In the rows, 128 means zero.
The rows below come in pairs that one turn or mirror swaps. Which row does each named row swap with?
The rows were stretched afterwards, more along some directions than others.
K993: [130 124 143 129 111 125 136 134  99 126 152 137 127 152 154 109  95]
K101: [150 128 104 122 104 133 130 141 114 134 147 127 134 130 122 136 112]
K85: [134 140 119  89 102 134 104 155 113 121 159 103 138 133 139 127 117]
K887: [139 127 146 147 129 128 127 120  97 114 148 153 119 136 155 120  87]
K984: [133 122 137 111  94 123 157 113 131 100 104 164 108 102 121 127 130]
K584: [141 115 123 110  95 130 141 132 107 108 126 144 107 115 114 104 121]
K370: [124 111 145 143 117 148 159 123 109 131 109 129 107 142 136 115 129]
K15: [115 120 139 112 142 168 120 107  97 109 143 158 102 117 162 118  84]
K526: [135 148 140 114  96 122 157 120 133 117 109 127 129  92 113 136 110]
K448: [125 130 134 129 110 160 129 115  81 112 129 122  96  98 150 116 111]
K610: [101 144 174  84 108 130 155 128 120 108 118 126 107 114 141 112 106]
K497: [115 129 155  97 134 140 128 138 109 112 143 141  93 143 154 102  91]
K953: [141  95 136 146 133 120 135 121 131 126 131 150 107 129 135 120 108]
K646: [138 122 158 166 125 126 142 123 101 135 130 149 130 146 139 124  97]
K145: [112 152 159 108 132 155 124 116  61 109 154 110  90 140 162  96 100]
K630: [141 126 146 134 122 128 130 133  88 128 156 129  88 133 151 124 106]
K651: [130 129 122  97 106 120 119 129 140 107 118 140 115 105 125 125 129]
K168: [133 147 118 111 111 144 123 125  91 100 130 140  86 102 146 116 122]
K245: [126 139 132  97 105 125 130 138 106 103 167 129 114 140 148 113 129]
K299: [128 148 124  94 128 163  91 136  94 116 156 123  89 104 162 116  96]
K893: [134 157 149  88  92 110 153 126 108  93 132 132 111 126 118 112 129]
K81: [151 127 117 122 101 129 131 134 111 124 136 146 125 126 117 113 113]
K138: [148 144 123 108 105 140  98 149  96 126 138 118 106 101 132 139 116]
K721: [109 134 155  95 123 148 129 113  88  97 142 137  84 119 175 115  96]
K935: [120 152 159 124 118 149 149 114  77 103 146 147  79 132 165 114 102]
K928: [132 152 125 118 103 159 123 123  95 109 112 137  90  94 144 131 114]
K823: [112 169 153  85 107 129 136 125  84  96 146 125  94 136 153 105 115]
K750: [133 151 161 103  99 141 134 141  85 125 140 126 117 134 124 103 103]
K728: [110 132 147  85 132 143 121 128 119 102 116 135  85 113 152 109  94]
K216: [122 152 160 138  99 133 150 122  91 120 135 105 135 122 155 129 100]
K188: [139 115 112 142 130 166 105 127  76 121 143 129  85 128 156 107 103]
K432: [120 136 141 119 130 157 132 123 115 128 138 139 127 115 152 133  99]
K937: [121 134 158 135 125 142 127 130  96 132 131 110  87 139 162 105 111]
K220: [129 116 133 130 113 120 148 116 119 113 149 151 134 142 144 120  96]
K811: [143 130 124 122  88 119 147 140 136 119 117 139 151 125 107 127 129]
K810: [125 124 150 165 123 147 152 106 104 144 111 120 118 138 140 124 118]
K395: [137 132 127 105 104 150 137 125 102 104 117 135  85  99 131 121 133]
K141: [135  93 132 154 124 149 130 125  91 139 135 138  95 118 165 115  83]
K818: [126 140 133  92  89 136 144 123  98  94 150 141 116 123 148 123 122]
K284: [128 131 127 124 130 166 119 124  62 103 158 121  74 135 168  99 105]
K594: [123 116 116  71 117 132 146 108 146 100 130 145 114 123 129 116 122]
K270: [152 136 104 107  92 120 134 146 123 124 137 116 131 132 116 130 124]
K889: [132 133 115 102 104 131 121 127 101  98 141 128 110 103 158 127 108]
K248: [118 122 133 106 131 148 125 131 113 121 114 120  92 102 153 116 106]
K654: [113 123 153  89 106 125 136 135 101 103 147 137 115 134 152 101  94]
K411: [121 111 143 134 126 149 135 114 106 108 128 140 123 136 167 113 120]

K526 pairs with K216
K432 pairs with K810
K220 pairs with K811
K654 pairs with K584

